(in the rows, 128 means zero)
Each path below is one point turned by a fixed rotation once a step. After each direction that follows a path, write how fast that rotation turns it, in degrees a step (0 if it stays still).
Each turn is a multiple of 5 degrees from 10 to 175, or 0.
Each row of a path follows its step; steps can be skipped.
Rotation 1:
step 0: [123 130 127 135 127 125 129 122 131 122 122 130 126 122 124 128 141 132
 127 131 135 131 139 129 129 128 128 126 127 134 115 125 125 138 131 124
 133 125 138 122 132 135 120 135 120 129 125 136 128 123 130 116]
step 2: [126 122 127 132 126 129 124 129 119 132 129 126 131 136 132 131 131 117
 120 126 135 126 133 136 114 141 127 134 123 127 127 134 133 136 128 134
 124 123 134 130 131 128 135 126 126 127 119 119 130 126 135 120]
step 5: [127 135 131 131 127 127 122 133 133 124 128 133 123 119 135 136 123 129
 119 132 127 124 135 125 116 128 131 130 120 122 114 128 137 134 126 128
 137 126 133 118 129 128 129 131 126 126 116 133 132 126 130 123]
step 6: [127 128 128 141 129 138 133 133 123 129 129 131 139 126 130 131 129 125
 128 126 123 133 121 123 123 139 125 138 116 131 134 135 122 132 136 130
 130 124 128 132 137 137 125 129 130 130 133 119 126 121 127 127]
step 7: [135 131 120 129 126 133 123 130 127 132 121 123 130 139 117 126 137 118
 130 119 134 124 143 132 129 127 128 125 121 127 127 126 130 132 132 120
 131 126 137 125 128 121 135 123 126 121 125 124 127 127 138 124]
step 8: [130 130 130 130 115 134 124 136 120 123 122 136 125 126 133 129 132 130
 128 133 127 132 130 131 129 129 133 127 130 124 114 120 129 125 131 129
 126 134 122 118 127 139 116 133 119 135 131 122 126 130 131 121]
step 9: [125 133 129 135 125 134 134 127 125 125 128 129 133 122 128 129 129 135
 117 134 136 134 132 127 121 129 129 120 124 133 127 146 132 132 133 134
 132 123 142 130 126 134 130 122 131 129 125 140 130 122 130 125]
step 11: [123 127 129 134 122 133 129 123 115 131 124 128 134 132 121 136 137 126
 134 131 127 119 130 138 125 132 128 136 121 131 123 131 119 133 138 119
 129 125 126 124 130 139 131 127 121 129 125 120 133 127 130 131]
step 12: [130 138 127 129 124 138 116 141 125 129 129 128 133 128 128 128 127 127
 133 130 137 128 132 130 128 124 128 118 126 128 122 126 136 133 130 130
 136 131 138 127 128 127 121 125 129 128 133 130 111 131 140 124]
Directions:
[126 130 127 127 129 128 129 130 130 130 132 127 127 129 128 126 124 127
 129 131 129 128 133 128 129 128 130 129 127 127 127 128 129 128 130 126
 129 127 127 127 128 128 130 128 127 127 131 130 128 128 128 127] -> 160
[128 129 131 126 128 128 128 125 127 127 126 128 128 128 127 127 129 128
 129 131 130 129 131 129 129 130 127 131 127 127 131 131 126 130 128 131
 126 127 129 126 126 128 129 126 128 129 129 128 129 128 129 129] -> 155
[128 128 126 128 128 128 132 126 127 130 131 126 128 130 129 130 130 128
 128 129 131 127 128 127 126 126 130 127 127 129 129 128 126 130 129 129
 126 128 131 127 127 127 128 129 126 129 125 129 127 126 129 129] -> 155
Rotation 2:
step 0: [127 118 128 141 129 132 132 117 131 132 122 128 121 124 128 122 122 130
 124 132 122 124 120 134 135 125 117 121 133 130 131 127 138 124 109 129
 123 121 128 136 133 134 128 131 119 127 129 126 123 135 125 129]
step 1: [131 131 125 134 139 129 123 125 123 128 126 136 128 130 127 138 121 142
 129 123 118 132 147 123 124 127 128 118 132 130 130 137 133 123 132 126
 123 120 136 131 126 124 128 128 126 133 132 128 115 130 127 125]
step 5: [127 127 121 142 135 131 132 128 127 128 130 131 120 116 132 129 129 130
 136 118 132 114 130 133 131 132 131 124 132 137 130 129 136 130 122 135
 118 117 130 120 130 127 137 136 125 129 118 120 133 135 126 134]
step 6: [120 118 134 140 134 131 124 116 120 128 121 122 130 130 124 130 126 130
 126 128 121 133 129 132 128 131 124 119 124 130 126 128 132 122 132 125
 131 116 127 132 138 122 123 136 113 132 134 133 122 137 121 131]
step 8: [120 124 129 131 136 134 123 129 123 134 136 136 124 122 124 134 131 137
 127 136 132 128 114 140 134 122 128 129 132 129 120 129 128 138 138 119
 126 117 124 131 129 140 132 125 128 127 120 128 131 121 122 122]
step 9: [128 126 125 125 123 132 134 124 118 127 129 130 123 122 130 124 114 124
 134 127 136 127 129 141 126 128 129 125 129 132 118 140 142 131 131 124
 131 134 129 134 129 117 127 124 127 128 113 134 117 132 129 129]
step 10: [129 126 137 140 133 124 134 127 128 128 141 129 119 121 117 123 130 124
 134 120 120 129 130 128 119 139 119 126 131 129 125 119 133 136 125 130
 117 133 125 124 125 123 136 131 121 137 124 130 125 127 122 125]
step 11: [121 125 125 132 134 128 128 120 123 131 128 129 132 124 122 133 132 128
 134 113 124 117 133 139 136 132 136 119 128 126 133 132 127 131 126 124
 139 115 127 123 141 126 132 135 124 138 128 118 130 131 132 127]
step 12: [115 127 133 130 133 140 130 117 125 135 118 121 120 132 132 124 129 124
 130 132 122 124 128 132 112 119 124 126 126 126 125 130 128 124 127 123
 129 124 128 140 135 135 126 136 124 132 129 128 119 126 119 120]
Directions:
[126 127 128 129 126 130 128 128 130 128 124 125 128 128 128 126 131 129
 129 128 128 129 127 129 126 130 131 128 130 130 127 129 125 127 126 129
 128 128 131 126 127 127 128 130 126 130 129 127 130 127 127 129] -> 55
Rotation 3:
step 0: [127 125 123 127 132 134 129 127 132 132 137 126 126 130 134 129 124 122
 124 133 141 133 128 130 125 121 124 109 124 128 121 132 132 122 121 124
 127 127 126 131 119 127 127 129 123 130 133 130 120 128 131 139]
step 1: [125 124 128 133 148 130 141 131 127 128 127 128 125 129 123 124 134 127
 124 132 131 125 134 116 131 125 122 120 127 130 123 127 126 125 131 120
 125 134 124 130 130 125 132 131 124 126 133 130 117 126 125 124]
step 3: [135 129 130 126 138 129 134 128 134 124 130 131 121 128 128 126 125 130
 120 127 136 131 131 126 126 126 129 105 122 130 120 134 132 124 131 127
 122 122 120 128 129 124 129 129 121 126 133 129 130 124 127 128]
step 6: [130 126 134 124 135 126 137 118 130 128 130 124 126 124 134 123 133 122
 121 135 136 125 133 122 131 126 132 116 123 129 126 127 133 116 128 118
 130 127 121 127 124 122 131 129 124 120 132 122 128 122 132 132]
step 7: [129 131 123 123 135 131 133 131 123 128 129 129 134 133 129 130 133 122
 117 134 128 129 135 120 127 119 120 117 127 134 122 120 129 131 120 121
 122 132 127 132 122 126 131 127 125 134 125 126 120 129 122 138]
step 8: [132 118 129 136 130 131 131 127 134 132 134 127 130 130 126 129 122 128
 120 139 132 127 133 124 128 121 127 114 128 128 125 125 125 120 126 121
 122 132 119 127 129 133 123 131 119 118 129 134 121 128 135 127]
step 10: [127 128 121 136 135 128 132 132 129 122 128 135 125 129 121 126 130 119
 116 126 130 125 137 121 128 123 124 114 127 129 118 122 130 126 132 121
 121 130 126 134 128 135 135 123 123 130 128 134 123 127 127 127]
step 11: [135 129 138 130 134 132 137 122 136 126 127 124 129 124 123 133 125 133
 116 130 130 122 123 129 133 121 126 116 128 135 128 131 124 122 124 125
 123 131 121 126 121 126 130 126 121 127 129 134 125 122 134 135]
step 12: [137 130 122 121 138 128 139 130 124 125 127 130 129 125 130 122 129 126
 118 127 130 130 133 126 125 120 127 113 120 129 124 130 132 122 130 123
 123 127 128 133 131 119 124 121 121 127 119 124 130 125 127 125]
Directions:
[128 125 130 129 131 128 127 126 131 128 127 128 126 128 129 128 127 129
 130 127 128 127 129 125 128 128 129 127 127 130 129 127 127 126 128 131
 126 126 127 127 130 132 128 129 129 128 128 126 127 126 127 130] -> 145
[128 129 126 129 126 127 126 127 128 125 131 128 129 130 130 129 127 127
 127 128 127 128 128 129 128 127 127 128 132 129 128 126 127 131 128 127
 126 129 128 128 128 133 127 126 127 129 130 130 127 126 131 128] -> 130
Rotation 4:
step 0: [128 130 124 129 125 137 128 126 131 125 127 123 129 129 137 119 127 134
 121 120 140 132 126 128 136 123 126 133 129 129 121 131 123 131 117 134
 121 129 121 131 131 135 125 137 124 127 127 133 128 118 124 121]
step 2: [132 121 126 123 130 130 134 127 128 123 128 129 124 121 135 120 123 125
 131 125 139 135 123 133 127 131 124 126 122 138 136 130 130 134 120 123
 114 140 124 129 128 130 133 133 126 125 136 127 128 127 122 127]
step 4: [133 128 126 121 131 136 124 130 132 131 122 124 120 125 134 124 126 123
 125 119 138 130 124 129 128 116 132 127 124 124 129 131 127 125 122 137
 129 138 127 144 120 133 125 133 126 131 135 130 131 125 128 126]
step 5: [140 119 128 123 136 130 133 123 134 129 132 136 124 128 134 120 122 126
 135 125 142 126 124 139 133 125 131 128 120 130 132 130 123 135 124 122
 122 130 124 126 122 131 124 129 123 124 126 130 125 122 125 125]
step 6: [125 128 125 128 139 127 134 129 134 123 130 127 134 119 140 119 123 132
 127 130 128 125 126 127 125 122 124 130 127 138 125 128 128 129 123 132
 121 138 125 133 118 128 128 135 123 129 139 137 122 123 132 122]
step 7: [127 129 127 126 134 133 127 130 136 124 120 132 118 131 131 131 119 127
 131 122 138 134 129 131 124 117 129 124 133 133 132 127 121 122 128 128
 125 132 127 141 119 133 124 139 120 123 132 121 125 127 127 127]
step 10: [131 133 121 125 134 134 132 133 128 125 122 138 125 128 130 126 126 127
 131 126 138 134 123 119 124 125 130 118 131 132 126 127 128 132 128 124
 122 133 118 135 115 131 131 138 122 122 135 133 129 123 130 125]
step 11: [123 124 123 130 135 143 129 129 140 120 124 127 119 126 134 125 122 130
 127 128 137 126 125 129 131 124 128 134 127 134 128 124 122 130 134 126
 125 129 135 127 117 136 131 133 124 131 120 132 131 119 124 125]
step 12: [120 129 125 122 128 131 131 127 137 132 125 127 126 124 136 126 136 127
 133 118 139 116 119 129 135 119 129 128 127 132 134 123 124 127 130 134
 125 133 122 126 123 134 126 133 130 126 142 130 126 123 129 129]
Directions:
[130 129 127 128 128 130 128 129 129 128 130 129 128 129 128 125 126 128
 127 131 127 128 127 131 126 128 129 126 129 125 128 127 127 127 125 128
 129 128 124 126 129 130 129 126 129 128 129 130 128 127 130 129] -> 85
[128 129 130 128 125 126 132 124 128 129 130 128 129 127 130 127 128 126
 125 127 127 126 128 129 127 127 125 127 129 129 128 128 129 127 128 127
 127 127 128 127 128 127 131 130 129 125 129 128 126 127 130 127] -> 110
[129 128 126 126 129 129 127 128 129 129 129 127 131 129 128 127 127 129
 127 124 127 127 128 129 129 128 128 126 126 127 128 129 128 129 131 128
 129 127 128 127 125 129 128 127 126 127 126 132 131 130 130 126] -> 60
Rotation 5:
step 0: [125 136 120 127 122 123 130 129 133 132 122 125 134 126 134 125 121 138
 127 133 121 129 126 118 130 120 122 129 127 135 118 135 126 133 127 128
 123 119 130 129 124 133 125 139 130 127 125 131 135 126 128 130]
step 2: [128 114 123 131 125 123 125 134 126 119 130 127 128 127 129 127 116 135
 130 127 123 121 127 127 127 132 122 134 128 136 123 131 128 130 129 133
 132 130 128 126 134 127 128 127 120 116 129 123 119 122 123 131]
step 3: [130 126 130 129 116 127 125 123 128 125 130 131 128 128 126 124 123 125
 124 124 126 139 130 119 131 114 115 125 128 123 120 137 130 136 127 127
 123 131 124 128 124 138 129 128 131 123 129 125 129 131 129 133]
step 4: [129 131 130 125 125 134 130 122 130 126 127 136 130 118 128 129 124 122
 128 128 133 129 128 138 114 139 125 131 129 126 116 137 124 125 128 131
 130 127 128 134 127 126 132 124 129 122 122 120 134 127 124 130]
step 6: [130 132 127 131 118 137 121 115 133 133 122 123 119 131 125 116 127 129
 122 126 136 125 134 124 129 121 126 125 131 124 128 129 130 133 131 124
 127 130 129 132 130 125 126 131 127 121 118 124 127 127 124 134]
step 8: [127 123 123 127 121 121 133 126 126 136 128 129 126 122 125 126 130 128
 128 136 127 131 131 126 125 117 128 131 134 136 126 127 128 139 136 128
 118 127 126 131 126 130 135 131 139 130 136 119 120 125 125 131]
step 10: [123 121 125 120 128 130 125 123 129 126 133 133 129 120 134 129 126 134
 127 130 121 125 120 134 126 122 129 128 132 129 132 140 138 139 133 135
 133 117 123 124 123 127 129 126 118 126 128 129 129 128 128 131]
step 11: [125 132 122 131 124 128 132 123 132 127 121 123 130 123 125 129 126 135
 118 129 127 129 121 123 125 115 129 126 124 137 129 134 129 124 134 125
 128 134 125 129 126 131 127 122 136 123 125 116 125 128 115 131]
step 12: [129 128 135 118 130 130 125 121 135 132 126 131 130 128 123 126 124 135
 137 130 125 127 131 132 122 128 119 124 137 132 125 127 125 130 120 132
 134 133 136 129 126 134 117 122 126 120 133 128 131 131 119 129]
Directions:
[128 128 132 130 129 130 127 127 127 127 125 127 125 128 127 128 130 128
 127 126 132 129 127 130 127 127 129 129 128 129 126 129 128 127 126 127
 129 129 128 128 130 128 125 127 130 129 128 125 129 127 129 128] -> 140
[126 128 131 127 127 127 129 127 130 126 130 128 130 128 129 128 127 127
 127 127 128 130 127 128 129 129 126 127 128 128 130 131 126 125 131 129
 129 128 127 126 129 129 128 124 128 126 130 129 128 128 126 130] -> 45
[127 125 127 125 128 128 130 129 128 129 130 128 127 126 128 128 128 128
 125 127 127 129 128 130 127 129 131 129 124 129 127 126 127 127 127 128
 126 127 125 127 129 125 129 125 129 130 127 126 129 129 126 128] -> 115
[129 128 130 127 128 127 127 128 125 127 130 129 130 129 126 127 126 128
 129 128 126 127 125 128 126 130 130 130 130 130 128 130 127 131 128 130
 132 127 129 126 130 125 128 129 128 130 129 129 129 126 127 128] -> 135
Rotation 6:
step 0: [134 131 126 124 131 134 139 126 131 130 125 127 125 135 123 118 122 133
 127 134 128 125 125 128 129 130 127 122 126 124 129 121 112 133 123 124
 130 122 124 118 121 125 128 130 130 126 133 118 125 139 131 122]
step 1: [135 130 132 135 125 135 134 128 136 125 138 120 120 130 128 117 131 140
 134 121 134 128 131 123 129 133 128 127 121 130 119 135 126 134 130 131
 128 135 128 127 126 119 131 129 123 130 125 134 128 131 128 137]
step 2: [132 125 128 134 140 134 129 132 140 137 142 135 134 129 129 130 124 134
 117 121 125 129 126 129 127 125 125 124 133 132 123 119 132 127 132 125
 128 132 123 132 122 125 131 129 119 130 132 117 124 125 121 128]
step 3: [129 127 132 123 126 131 139 126 129 131 138 128 123 134 135 125 124 134
 121 126 121 131 132 134 127 134 124 125 115 124 141 129 123 121 124 122
 129 125 134 119 122 124 128 128 134 134 127 124 120 126 127 125]
step 4: [130 130 134 132 128 136 126 127 130 127 123 132 119 130 134 118 123 137
 124 130 125 123 124 127 125 136 123 119 128 137 125 118 125 139 126 125
 137 134 130 124 131 120 132 123 126 130 126 132 124 133 136 140]
step 7: [124 134 129 135 130 132 136 126 122 129 127 139 118 132 124 119 119 133
 128 124 122 129 135 123 128 126 129 117 119 128 128 125 128 133 127 123
 127 136 136 127 129 131 136 126 136 139 134 129 132 128 135 127]
step 8: [124 134 132 131 136 133 130 133 139 128 123 120 129 136 130 120 127 135
 131 129 130 135 134 132 132 132 127 127 129 118 121 122 123 130 128 121
 130 123 114 127 130 123 133 118 126 126 132 123 128 132 136 134]
step 9: [130 135 133 134 122 131 136 132 138 138 134 122 129 134 132 117 126 129
 128 126 129 122 125 118 123 124 128 129 126 133 122 136 125 128 133 129
 125 133 129 129 125 125 121 121 131 133 121 115 130 131 123 121]
step 12: [132 126 137 132 125 140 140 134 130 136 130 120 124 128 132 127 126 129
 127 118 127 125 120 123 123 138 127 132 126 121 122 128 124 135 133 122
 132 131 130 123 123 120 133 121 120 124 124 126 127 131 132 129]
Directions:
[126 127 127 125 129 128 130 127 126 130 128 130 128 130 130 127 127 128
 129 129 129 127 130 129 127 128 131 123 127 130 130 128 128 128 125 127
 128 126 128 129 126 130 128 128 128 126 128 131 127 128 129 126] -> 100
[124 129 127 128 131 128 130 127 128 130 127 129 125 127 129 131 128 128
 127 126 126 129 126 128 129 130 128 129 124 126 130 125 128 127 129 128
 129 127 128 129 129 129 130 126 127 130 127 129 129 128 127 128] -> 85
